Each path is a new rotation, seen through one point. The rows after it are directions, each followed by how far the rotation turns it, in degrees a step (0 if it stays put).
Each turn is a multiple of 5 degrees from 10 to 175, or 0.
Each row of a path follows its step; steps can be skipped.
Path 1:
step 0: [-.07, -.11, .32, -.23, -.01, -.36, .24, .08, .17, .32, -.09, .01, .12, .13, .25, -.15, .19, .22, -.13, -.13, .09, -.16, -.03, .14, .05, .09, -.12, -.21, .00, -.03, -.07, .01, -.01, -.18, .07, -.19, .18, -.07, -.13, .05, .09, .08, -.22, -.27, -.26, -.30, -.01, .17, -.01, .07]
step 11: [-.21, .08, .03, -.18, .01, .06, .20, -.09, .13, .14, -.04, -.16, .18, .00, .11, .01, .03, -.07, .14, .21, .31, .11, -.03, .12, .51, -.04, -.14, -.16, -.28, .08, .04, .10, .12, .16, -.29, -.14, .16, -.06, .15, -.01, .11, -.17, -.40, -.05, -.10, .01, .05, -.20, -.22, -.05]
step 12: [.01, .34, -.10, -.27, .06, .07, .08, -.15, -.18, -.27, .11, .13, .13, .13, .11, -.14, -.21, .16, .27, -.18, -.03, -.24, .11, -.20, .03, -.07, -.12, -.36, .06, -.10, -.17, -.02, .17, .25, .11, -.21, .33, -.09, .13, .08, .04, -.14, .10, -.24, -.16, .08, .12, .00, -.07, -.03]
step 14: [-.28, .00, .08, -.44, .23, -.12, -.40, -.14, .01, .16, .05, -.10, .04, -.19, .03, .23, -.06, .15, -.01, -.16, -.03, -.17, .01, -.22, .20, -.16, -.15, -.15, .04, -.23, -.09, .01, .05, -.29, .14, -.08, .06, -.06, -.19, -.21, -.02, .13, -.09, -.04, -.11, -.06, .27, .09, -.18, .08]
step 15: [.11, .23, .14, -.15, -.05, -.40, .12, -.08, .30, .01, .05, -.06, .16, -.31, .00, .08, -.07, -.23, .15, .40, -.03, -.03, -.07, .03, .09, -.19, -.20, -.14, .04, .01, .10, -.04, -.20, .07, -.13, -.37, .10, -.14, .06, -.24, -.08, .03, .09, -.01, -.09, -.02, .01, .00, .03, .38]
step 16: [.06, .16, .24, -.04, -.03, -.33, .11, .12, -.16, .02, -.15, .00, -.08, -.21, -.01, -.11, .01, .19, .02, -.22, -.03, -.06, .05, -.01, -.05, -.11, .03, -.12, .11, .08, -.16, -.20, .20, -.05, .22, -.36, -.12, -.21, .15, .12, -.02, .01, -.03, -.19, -.32, -.52, .14, -.11, -.19, -.01]
step 17: [-.06, -.12, .05, -.10, .07, -.09, .24, .02, -.19, .39, -.11, -.04, .36, .14, .13, -.03, .12, -.29, .16, .20, -.08, -.15, -.30, -.10, .07, .08, -.24, -.21, .08, .01, .08, -.01, .18, -.22, -.16, -.16, -.02, -.07, .23, .13, .19, .11, -.26, .26, -.09, -.24, .02, -.05, .00, .04]
step 18: [-.44, .11, .46, -.07, .16, -.24, -.24, .06, -.08, .09, .16, .16, -.02, .15, .11, .03, -.10, -.02, .09, -.06, -.04, -.16, .31, -.18, .00, .07, -.20, -.15, .07, .07, .00, .16, .15, .17, -.12, -.11, .19, .02, .27, -.07, .30, -.05, -.02, -.26, -.02, -.02, .03, -.18, -.03, .00]
Speeds:
[.05, -.01, .06, -.11, -.10, .00, .04, -.04, .05, -.03, -.03, -.09, .03, .05, -.01, -.11, .00, -.04, -.11, .05, .01, -.02, -.01, .01, .05, .07, -.05, .02, .02, .00, -.01, .05, .02, .03, -.08, .01, -.05, .01, -.02, -.03, -.01, .01, .06, .05, .02, -.04, .04, -.02, .06, -.02]
170
[.02, .02, .01, .03, .04, -.11, -.05, .05, -.04, .04, .02, -.04, .00, .00, -.04, -.03, .05, -.06, -.07, -.02, -.05, -.07, .01, .03, -.05, -.10, .01, .03, .13, .04, .05, .02, .01, .02, -.02, -.01, -.04, .05, .07, -.02, .12, .00, -.01, .06, .01, -.01, -.04, .01, -.02, -.03]
25
[-.02, .00, .07, .05, -.09, -.01, .02, -.03, .07, .05, -.06, .04, .04, .05, -.01, .05, .03, -.03, .04, -.08, .01, -.11, .03, -.06, -.05, .07, .04, .04, .01, .04, -.02, .01, -.04, .00, -.02, .05, -.11, -.01, .05, -.05, -.08, -.02, -.04, -.01, -.04, .07, -.06, .03, -.01, -.03]
20
[-.04, -.06, -.03, -.04, .00, .04, -.11, .09, .08, .09, -.05, -.05, -.05, .07, -.05, .07, .04, .00, .05, .07, -.04, .02, .00, -.05, .05, .02, -.03, -.03, -.01, -.07, .04, .02, .03, .03, -.02, -.06, -.01, .01, .02, .02, -.01, .01, -.02, .07, .00, .05, .02, -.01, -.07, -.04]
110
[-.02, .00, .00, -.07, -.02, -.08, .03, .04, -.01, .05, .03, .04, -.01, .01, -.03, .01, .00, .06, -.01, -.08, -.04, .04, -.09, .02, .02, -.08, .01, .12, -.10, -.03, .06, -.03, -.04, .03, -.07, -.01, -.01, -.03, .01, -.11, -.01, .02, .02, -.04, .02, .06, .05, -.06, .04, .00]
80
[.03, .00, -.06, .03, -.05, .06, .04, .07, -.01, .03, .03, .03, .03, -.03, .00, -.10, -.02, -.02, -.03, -.06, .00, .06, .08, -.05, .00, -.02, -.04, -.01, .04, -.03, .01, -.09, .00, -.01, -.05, -.12, -.05, .02, .04, -.02, -.07, -.10, .04, -.02, .04, .02, .01, .06, -.06, .02]
100
Path 2:
step 1: [-.11, -.16, .13, .10, -.06, -.20, -.07, -.18, -.11, .13, -.07, -.30, .02, -.06, .01, .02, .15, -.08, -.18, .28, -.04, .06, -.07, -.06, -.18, .10, .29, .15, -.19, -.05, -.04, .31, -.03, .14, .30, .11, .20, .13, -.29, -.21, -.01, .13, .07, -.06, -.19, -.15, -.07, -.38, -.22, .04]
step 4: [.06, .20, -.06, .03, .11, -.03, -.22, -.01, .04, .02, .35, -.36, -.03, .02, -.07, -.25, -.06, .13, -.14, -.13, -.03, -.05, .08, -.24, -.08, -.18, .04, .00, -.17, -.15, -.04, .30, -.36, .30, .20, -.05, -.09, .05, -.10, -.07, -.23, .12, .07, -.24, -.17, -.02, -.23, -.19, .02, .10]
step 5: [-.17, .14, -.25, .16, .17, .13, .36, .05, .06, -.01, .13, .02, -.06, .15, .09, .11, -.21, -.02, -.21, .07, .02, .21, -.02, -.15, -.06, -.16, .39, .35, .20, -.01, .21, -.06, -.15, .05, -.01, -.01, .01, -.29, -.10, -.34, -.07, -.13, .06, -.01, .08, -.07, -.05, -.04, .29, -.01]
step 8: [-.31, .25, -.12, .11, -.24, .11, .00, -.08, .00, .00, .04, -.02, .22, -.13, .21, .15, -.03, .00, -.03, .02, -.20, .05, -.29, -.15, -.08, .02, .05, .34, .10, .20, .16, -.04, -.08, .07, -.09, -.07, -.26, .22, -.16, -.29, .07, .03, -.35, -.07, .26, .00, -.18, -.18, .11, -.10]
step 10: [-.07, .26, .15, .18, -.02, .11, -.11, -.13, -.07, .40, .07, -.06, -.02, -.23, .07, .30, .08, .16, .10, -.13, -.04, -.03, .04, -.18, .06, -.24, .33, -.09, -.02, .15, .13, .25, .19, -.05, .08, -.26, .16, -.01, -.33, -.07, .10, -.11, -.04, -.20, -.13, .02, .16, -.08, .19, .21]
step 13: [.00, .05, -.07, .28, .27, .36, .00, -.16, -.08, -.06, .20, .21, .22, -.01, -.03, .04, .00, .12, -.11, -.25, .03, .09, .08, -.37, -.05, -.25, .06, .14, -.07, .21, -.21, .14, .07, .18, -.07, -.04, -.03, -.05, -.01, -.21, .18, -.24, .10, -.08, -.23, .32, .00, -.10, .13, .13]
step 17: [-.17, -.08, .01, .24, .03, -.06, -.03, -.07, -.06, .34, -.09, -.13, .22, .13, -.12, -.07, .25, -.15, .04, .04, -.11, .08, .06, -.15, -.17, .08, .15, .33, .07, .08, .00, -.11, .03, .22, .02, -.09, .16, .37, -.19, .17, -.26, .27, -.11, -.13, -.16, .05, -.20, -.20, -.28, .01]
step 18: [-.24, .14, .22, .11, -.12, .13, -.09, -.13, .12, -.20, -.12, -.06, .27, .01, .21, -.04, .17, .10, -.05, .16, -.30, -.05, .01, .04, -.08, -.11, .41, .03, .00, .07, .07, .12, .14, -.08, .05, -.09, -.06, -.24, -.19, .13, -.20, -.29, -.03, .23, -.16, -.07, -.17, -.32, .20, .07]
Speeds:
[-.02, -.03, -.02, .05, .04, -.03, .03, .00, .07, -.03, .10, -.04, -.01, -.02, -.06, .02, .07, -.03, -.06, .02, .07, -.06, -.04, -.01, -.03, .01, -.04, -.04, .04, .07, .03, .03, .00, -.05, .06, -.07, -.05, -.04, -.04, .03, .03, .04, -.02, -.07, .05, -.05, .00, .01, .10, -.11]
20
[.04, -.02, .03, .10, -.07, .11, .02, .01, .03, .06, -.06, .00, .03, .04, -.02, .02, -.03, .04, -.07, .00, .09, -.04, .04, .01, -.05, -.04, .01, -.01, -.02, .05, .02, -.01, .05, -.03, -.04, -.04, .10, .04, .07, .05, -.07, .04, -.02, .06, -.06, -.01, .05, .00, .06, -.01]
95
[-.11, -.07, .04, .06, -.02, .00, .01, -.02, .01, -.05, -.02, .01, -.06, -.01, .05, .01, .00, .05, .01, -.04, -.10, .00, -.02, -.07, .06, -.01, .03, .10, .08, .03, -.02, .05, .02, -.01, -.01, -.08, -.04, -.01, .04, .01, .00, -.06, .01, .03, .00, .00, .10, .09, .08, .04]
140
[-.02, .02, -.01, .05, -.02, .06, .01, .03, -.03, -.01, -.08, .07, .05, -.05, -.04, .06, -.07, -.10, .03, -.03, .00, -.04, .06, .05, .07, -.05, -.03, .05, -.06, .10, .03, -.03, -.07, -.03, -.01, -.06, -.06, -.08, -.02, -.08, .06, -.04, .05, .00, .00, -.04, -.04, -.02, .01, -.02]
135
[.09, .02, -.01, .02, .10, .04, -.02, .03, .03, -.08, -.06, -.02, .06, -.01, -.03, -.03, .07, .02, .03, .00, -.05, -.08, .00, -.02, -.02, -.07, -.04, -.03, .03, .03, -.07, .07, -.03, .02, -.05, .05, -.11, .03, .08, .00, -.06, -.02, -.04, -.01, -.05, .01, -.06, .00, .02, .01]
160
[.05, -.12, .06, .00, .08, -.02, -.04, .16, -.03, .02, -.02, -.06, .03, -.02, -.01, .02, -.02, -.03, .02, .03, -.02, -.01, .02, .01, -.01, .03, .07, .01, .09, .00, .06, -.04, .05, -.04, .00, .04, .02, .06, -.02, -.08, -.01, .01, .09, -.05, .00, .00, .06, -.04, .02, -.01]
70
